One vector is turned by the same rotation once a step. Each row is the vector after some number of steps, and that number follows the row.
The counts run from 0 to 126.
[ -8  26 -21  -3  22   7  27  -5  -3   0 -24  14 -11  -6  20  -2  -1  28
 -15  18   0  19  33 -29  -6 -16  45   7   7 -23 -17   1  30 -14   7   4
 -14 -21   8  -7  -6  13   2  24 -19  30   6   7  18   9  -5 -16 -21 -42]  74
[ -2 -11  34  32  15   7  -2  22 -17  -4 -32  -2 -16  29   6  -2 -35  -1
 -26 -35   1   2   5 -25   8  -8  11  -3  16 -11   7   3  48  20  15 -12
 -17  26 -27 -21   2 -28  -1  18 -17  -8  -2   2  -6   1 -25  19  -1  -3]  49
[  1  15   6  16  34  17  13   5 -12   0 -36   9 -12  22   9   2 -20  25
 -27 -17   1  24  27 -38  -2 -13  34   1  17 -23  -2  -1  42   5  18  -5
 -22   2  -9 -16  -4  -7   0  27 -20  13  -2  10   1   1 -18   8 -12 -38]  62
[-23 -20 -25  -6 -19 -17  34  -1  -1   8   9   2   2 -19  32 -16   7 -10
   6  34   0 -37   5  21   0 -12  14   7   0 -10 -33   7  16 -19 -29   3
   6 -13  20   0   7  21  23  15 -12  21  17 -24  23   3  12 -41  -9  25]  96
[ -7  27 -15   0  28  10  23  -2  -7   1 -29  12  -9   1  16   0  -5  28
 -18   8  -1  21  33 -34  -7 -13  47   5  10 -25 -16  -2  32 -11  10   2
 -17 -18   3  -7  -6   9   1  25 -18  27   2  11  12   9  -9 -10 -20 -45]  71
[-14  20 -32 -12   6  -5  32  -5  -2   2 -10  13  -6 -19  26  -8   5  18
  -4  35  -1   2  27 -12  -4 -15  42  11  -1 -19 -29   2  23 -22  -8   8
  -5 -27  15  -4  -5  20   6  23 -16  34  11  -2  25  10   6 -32 -21 -21]  82
[ -4 -54  11  31  23   9  -2 -30 -17  20 -14  -1  10  36   5   9   6 -15
  -3 -35  -4 -15   1  17  -1  -8 -32  -3  36  -8  -4  -4   5  12 -16 -26
  13  27  24   2  14   0  26   8  -8  -5   2  -6 -25 -24  -2   8  13  17]  124
[-15  15 -19 -29 -25 -29  -8   6  17 -18 -18  11 -39 -70 -15   6  -1 -26
   5  17 -10  15   4   5  -6 -15   2  -5 -10  23 -11  -7  -8  -1  11  13
   8   4  -1  10 -11  -7 -17 -15 -13   8   1  -3  32  16  22 -28  -4   4]  10
[-13 -25  33  16 -25 -24  -4  34  -4 -13 -15  -3 -23 -10   1  -7 -34 -33
 -13 -19  -2 -23 -19   1  10  -3  -4  -2  -3   9   2   7  36  18   5  -4
  -5  31 -33 -15   5 -35  -3   4 -12 -14   3 -14  14   4  -7  -2   7  43]  34
[-20  -7   4 -11 -40 -36  -8  25  14 -18  -9   5 -33 -54  -6  -5 -21 -39
   0   9 -11 -11 -14  11   0  -7   1  -1 -16  19  -9   4  10   4   5   9
   6  15 -19  -2  -2 -24 -11 -11  -9  -5   8 -17  31  14  15 -21   0  38]  21
[ -4 -14  36  29  12   5   0  22 -13  -1 -31  -2 -14  28   4  -3 -35  -5
 -27 -36   1  -2   0 -22   8  -7   9  -4  16 -13   9   4  48  20  13 -10
 -15  27 -28 -20   3 -28  -1  18 -14  -9  -2   0  -6  -3 -23  17   2   4]  48
[-14 -26  34  19 -22 -21  -4  33  -3 -11 -15  -4 -22  -5   2  -5 -36 -32
 -13 -22  -1 -21 -18  -2  10  -6  -4  -2   0   7   3   5  38  21   4  -3
  -6  29 -32 -16   2 -34  -3   3 -11 -13   4 -13  10   4  -9   2   7  40]  35
[-17  18 -31 -13   1  -8  34  -1   0   1  -7  12  -5 -21  27  -8   7  15
  -5  33  -1  -2  26 -11  -3 -13  41  10  -5 -17 -31   2  19 -23  -8   7
  -6 -25  16  -3  -2  23   8  23 -16  33  14  -4  27  11   8 -34 -22 -18]  83
[-23 -37 -12   5 -19 -17  27  -5  -5  15  10  -2  10  -6  30 -17   6 -20
   6  18  -1 -44  -2  30   4  -7  -4   7   8  -4 -28   7  15 -11 -32  -4
  10   0  18  -1   9  13  28  13 -10  11  18 -25  11  -5  11 -32   1  41]  103
[ -5 -55  10  32  20   8   1 -31 -15  20 -14  -2  12  36   5   6   5 -15
  -2 -34  -3 -18   0  17  -3  -9 -31  -4  32  -6  -4   0  10  11 -18 -23
  13  28  23   2  13   1  28   9  -5  -6   1  -8 -25 -22  -3   4  14  22]  123
[ -2  19   1  16  33  15  15   4 -11  -2 -36  10 -15  17  11   3 -17  26
 -22 -10   3  24  30 -37  -4 -14  37   3  15 -24  -6  -1  41   1  15  -3
 -20  -4  -5 -13  -3  -4  -2  26 -18  15  -2  12   2   3 -16   6 -14 -41]  64
[-12 -58   7  27   0  -3  10 -16 -14  18   0  -3  13  25  17  -6   4 -23
   1 -15  -1 -37  -4  28   2  -8 -26  -2  24  -4 -12   3  12   5 -26 -17
  14  21  20   0  15   3  32  11  -8  -2   8 -19 -11 -17   1  -9  12  41]  115
[-19 -49  -4  15 -12 -10  22  -8 -10  17   8  -2   9   8  27 -13   4 -24
   3   3   1 -48  -5  32   5  -7 -13   2  13  -5 -21   5  15  -6 -32  -9
  12  12  19  -1  12  10  33  11  -7   3  13 -24   4 -11   7 -24   6  44]  108
[-15  17 -22 -30 -21 -25 -10   4  21 -16 -21  11 -40 -69 -16   6   1 -22
   8  17  -8  22   8   3 -10 -16   5  -6  -9  23 -12 -10 -11  -2  10  13
   9   1   1  11 -10  -8 -18 -14 -12   9  -1   0  28  15  23 -26  -5  -3]  8
[-20 -23  25   9 -32 -32  -6  33   3 -12 -11  -2 -25 -25   0  -9 -31 -38
  -5 -11  -5 -24 -20   9   8  -5  -1  -2  -8  14   0   6  29  16   2   0
  -1  27 -29 -10   3 -33  -5  -3 -12 -13   7 -17  18   5   0  -8   4  46]  30
[-23  -3 -28 -11 -12 -17  34  -3  -1   6   5   7  -1 -23  29 -14   8  -1
   1  38  -1 -21  15   8  -2 -10  27  10  -4 -10 -35   5  17 -23 -20   7
   4 -20  18   1   0  22  15  19 -13  28  17 -17  27   8  12 -40 -16   9]  91
[-10  24 -28  -9  16   0  30  -6  -2   0 -16  13  -8 -15  22  -6   2  21
 -10  26  -1  11  32 -21  -6 -16  46   8   4 -19 -26   1  25 -20   0   5
 -11 -24  13  -4  -6  18   1  23 -18  33   8   6  21   9   1 -23 -24 -34]  78
[-18  12 -33 -12  -7 -12  35  -5   0   4  -3  10  -5 -24  29 -10   9   9
   0  38  -1  -9  21  -3  -3 -12  38   8  -3 -14 -33   3  19 -24 -12   6
  -3 -27  17   0  -1  22  10  18 -16  34  15  -8  30   9   9 -38 -21  -7]  86
[ -7 -17  37  32   7   0  -2  27 -12  -4 -25  -4 -17  25   5  -3 -38 -10
 -25 -36   1  -5  -3 -18   9  -6   6  -4  14  -8   9   4  46  22  13  -9
 -16  28 -31 -21   4 -31  -2  17 -16 -11  -1  -3  -5  -2 -21  16   3   7]  46
[-21 -47  -5  13 -14 -13  23  -7  -9  17   7  -3   9   5  29 -16   4 -26
   4   8   1 -47  -6  31   5  -6 -10   6  13  -4 -25   5  14  -6 -32  -8
  10   7  18   0  13  11  32  11 -11   6  13 -26   5  -9  10 -28   5  46]  107
[-18  10 -14 -25 -31 -33 -11  11  19 -18 -16  10 -36 -68 -11   2  -6 -31
   7  18 -11   6  -3   8  -4 -14   3  -3 -13  23 -12  -5  -3   0   9  15
   8   8  -8   8  -7 -14 -13 -14 -11   5   2  -6  31  17  22 -24  -3  13]  13
[-11  26 -26  -5  18   3  28  -4  -4   3 -20  14 -10  -9  20  -2  -1  26
 -12  23   2  15  33 -25  -6 -14  44   7   5 -22 -25   0  28 -17   3   4
 -14 -23  11  -5  -7  17   2  25 -16  32   9   5  20   9  -2 -21 -23 -39]  76
[-20 -18  17   1 -39 -35  -6  30   7 -18  -9   0 -30 -37  -3  -6 -27 -40
  -3   0  -4 -20 -19  12   7  -7  -2  -2 -13  17  -6   7  21  13   2   4
   2  21 -26  -5   0 -27  -6  -8 -12  -8   8 -17  25   8   6 -16   3  46]  26
[-15 -53   0  20  -6  -7  18 -11 -12  18   4  -5  11  15  23  -9   4 -27
   1  -5   0 -42  -7  30   3  -6 -19   2  18  -5 -19   4  15  -1 -32 -13
  13  15  19  -2  13   7  35  13  -9   0  11 -24  -4 -11   3 -19   8  47]  111
[-20 -21  24   4 -34 -33  -6  34   4 -14 -11  -3 -28 -25   0  -7 -31 -40
  -6  -9  -3 -22 -20   9  10  -5  -4  -2 -10  14  -1   7  28  14   3   1
   0  24 -30 -12   1 -30  -6  -2 -11 -12   8 -17  19   8   2  -9   6  45]  29
[-15  10 -17 -26 -28 -31  -8  10  20 -17 -17   8 -38 -69 -15   4  -4 -29
   6  17  -9  10   0   6  -6 -13   2  -3 -14  22 -12  -6  -7  -2   8  12
   9   3  -5   9  -8 -12 -15 -14 -10   6   2  -6  31  16  22 -28  -4  11]  12
[ -4  23 -11   5  28  13  20   0  -8   1 -31  11 -10   7  14  -1  -8  27
 -22   4   2  24  31 -35  -5 -15  40   5  10 -26 -14   0  33  -9  12  -1
 -18 -16   2 -11  -6   5  -3  28 -19  24   1  11  10   6 -11  -6 -20 -47]  69
[-19  -2   2 -16 -38 -37  -8  22  17 -19 -11   6 -34 -59  -6  -1 -18 -38
   3  11 -10  -7  -9  11  -2  -9   2  -2 -17  20 -10   1   6   4   6   9
   6  13 -17   1  -3 -20 -12 -10 -12  -1   4 -15  31  12  15 -25   0  33]  19
[-23 -19 -22  -6 -17 -17  34  -2  -2  10  11   3   4 -19  32 -16   7 -12
   4  31   0 -36   5  23   3  -8  13   8  -2  -7 -32   7  16 -18 -29   2
   7 -11  19  -1   4  18  25  14 -11  20  18 -23  20   3  11 -40  -8  30]  97
[ -4 -17  36  31   8   3  -1  25 -14  -5 -29  -4 -16  26   5  -5 -35  -8
 -25 -35   1  -5  -2 -21   8  -6   7   0  14 -11   8   5  48  19  14 -11
 -17  28 -30 -18   1 -30  -3  17 -17 -11  -1   0  -4  -3 -23  17   3   6]  47
[-20 -12  13  -4 -40 -37  -5  29   9 -16  -9   2 -31 -44  -3  -6 -23 -40
  -2   4  -8 -17 -16  13   5  -6  -1   0 -14  19  -9   3  17  10   3   5
   3  18 -23  -4  -1 -27 -10  -7 -10  -6   8 -18  26  12   9 -17   2  44]  24
[ -3  25  -6  11  29  13  17   1 -10  -1 -33  10 -13  13  14   2 -12  28
 -21  -2   2  24  32 -37  -6 -14  42   1  13 -25  -9  -1  37  -3  14  -4
 -18 -11   1 -11  -6   4  -2  25 -20  22   0  13   8   5 -12  -2 -19 -44]  67
[-18 -54   0  17  -9  -8  19  -9 -11  18   6  -4  12  13  24 -12   3 -24
   2  -1   1 -45 -10  31   3  -7 -19   2  18  -4 -17   5  13  -4 -33 -10
  13  13  19   0  13   7  32  10  -8   4  14 -24  -1 -15   5 -19   6  46]  110
[-15 -55   5  23  -3  -7  14 -12 -14  20   1  -5  15  20  21 -10   5 -25
   2 -10  -1 -44  -7  30   4  -6 -20   2  20  -6 -15   3  13   3 -31 -14
  13  17  18  -2  14   7  34   9  -8  -3  10 -22  -7 -17   3 -14  10  41]  113
[-23 -13 -28  -9 -17 -19  35  -5   0   9   8   5   1 -23  32 -16   8  -8
   5  37  -1 -31  11  16   0  -9  21   9  -1 -10 -33   7  15 -23 -25   5
   4 -15  19   0   3  22  20  16 -10  23  17 -18  25   5  15 -43 -12  20]  94
[ -5  24 -31 -25  -3  -8 -13  -7  18 -12 -30  11 -41 -60 -22  11   8 -12
   4  11  -7  39  14  -2 -10 -20   4  -9   5  21 -10 -17 -18  -1  13  11
   6   1   8  15 -15   2 -16 -14 -11  10  -6   9  15  12  21 -19  -1 -28]  1
[-10 -23  40  28  -5  -7  -5  31 -10  -7 -24  -3 -17  17   6  -4 -39 -19
 -24 -32   1 -12 -10  -9   8  -5   1  -4   7  -3   9   4  46  21  10  -8
 -11  32 -33 -19   3 -34  -2  13 -14 -15   1  -7   0   0 -16  11   4  24]  42
[ -4  25 -17  -2  24  10  24  -3  -7   2 -25  14 -11   0  18   1  -4  30
 -17  12   1  20  32 -31  -6 -15  47   6  10 -24 -16  -1  31 -13   9   4
 -14 -21   7  -8  -5   9   0  26 -18  27   6  10  14   8  -8 -13 -23 -43]  72
[-16  15 -18 -27 -28 -30  -9   9  19 -18 -17  10 -38 -71 -14   4  -4 -27
   6  18  -9  14   1   4  -7 -15   5  -6 -13  23 -13  -7  -8  -1   9  13
   8   3  -5   8  -9 -10 -16 -14 -11   8   2  -5  31  16  23 -27  -2   7]  11
[-12  23 -26 -29 -13 -19 -10   0  19 -17 -25  13 -40 -67 -20   8   5 -19
   6  16  -8  30  11  -2 -10 -19   5  -9  -4  22 -12 -12 -15  -1  12  13
   6  -1   4  12 -12  -3 -17 -14 -10  10  -4   5  23  12  23 -25  -5 -14]  5
[-14  16 -21 -28 -23 -26 -10   6  19 -17 -20  13 -39 -70 -18   7  -1 -23
   7  18  -8  18   4   2  -7 -18   7  -6  -9  22 -13  -8  -9  -1  10  14
   7  -1   0  12 -12  -7 -17 -17 -11   9  -1  -1  31  15  23 -27  -3   2]  9
[ -9 -24  40  25  -7  -9  -5  33  -9  -5 -22  -6 -19  15   4  -4 -40 -20
 -22 -30   0 -13 -11 -13  10  -5   2  -4   7  -2   6   5  45  22  10  -8
 -13  30 -33 -20   4 -36  -2  11 -16 -12   2  -7   2   2 -15   9   6  26]  41
[-10 -60   9  31  10   3   6 -21 -14  22  -6  -3  12  28  13  -1   2 -21
  -2 -24  -2 -32  -3  22   2 -10 -30  -3  29  -4  -9   3  11   7 -24 -18
  12  26  22  -2  14   4  33  10  -6  -6   5 -15 -17 -18   0  -4  13  37]  118
[ -1  11  11  20  34  17  11   7 -14   0 -39   7 -13  23  11   3 -22  21
 -27 -18   3  21  26 -38   0 -13  32   3  20 -25   1  -1  43   6  17  -6
 -21   2 -12 -17  -4  -7  -2  27 -20  12  -2  11  -1   1 -18  10 -10 -37]  61
[-11  25 -26  -7  18   2  27  -6  -4   1 -20  14  -8 -11  22  -4   2  24
 -11  26  -2  14  31 -23  -7 -16  45   7   1 -20 -25   0  25 -20   1   6
 -12 -26  10  -6  -8  18   2  24 -17  32   7   5  22   8  -2 -23 -22 -33]  77
[-21   0 -32 -13 -14 -17  35  -1  -2   8   3  10  -1 -25  31 -14   9   1
   3  38   1 -20  17   8   0 -11  29  11  -2 -12 -34   5  18 -24 -19   8
   1 -22  20   1   1  21  17  18 -15  30  17 -14  27   7  11 -41 -15   7]  90
[-22  -4  -1 -17 -37 -37  -7  21  16 -19 -10   7 -37 -61  -9   0 -14 -38
   6  12  -9  -7 -10   9   0  -9   2  -1 -16  21 -11   1   4   3   5  11
   7  12 -15   2  -5 -17 -12 -15 -11   0   8 -14  33  14  18 -26  -1  31]  18
[ -7  25 -30 -27  -3  -8 -12  -6  20 -14 -28  14 -41 -63 -24  11   6 -13
   7  11  -6  37  15  -3 -10 -18   3  -9   4  20 -13 -16 -18  -2  13  13
   5   1   6  13 -11   2 -16 -14 -14  11  -5   6  19  11  22 -21  -3 -25]  2
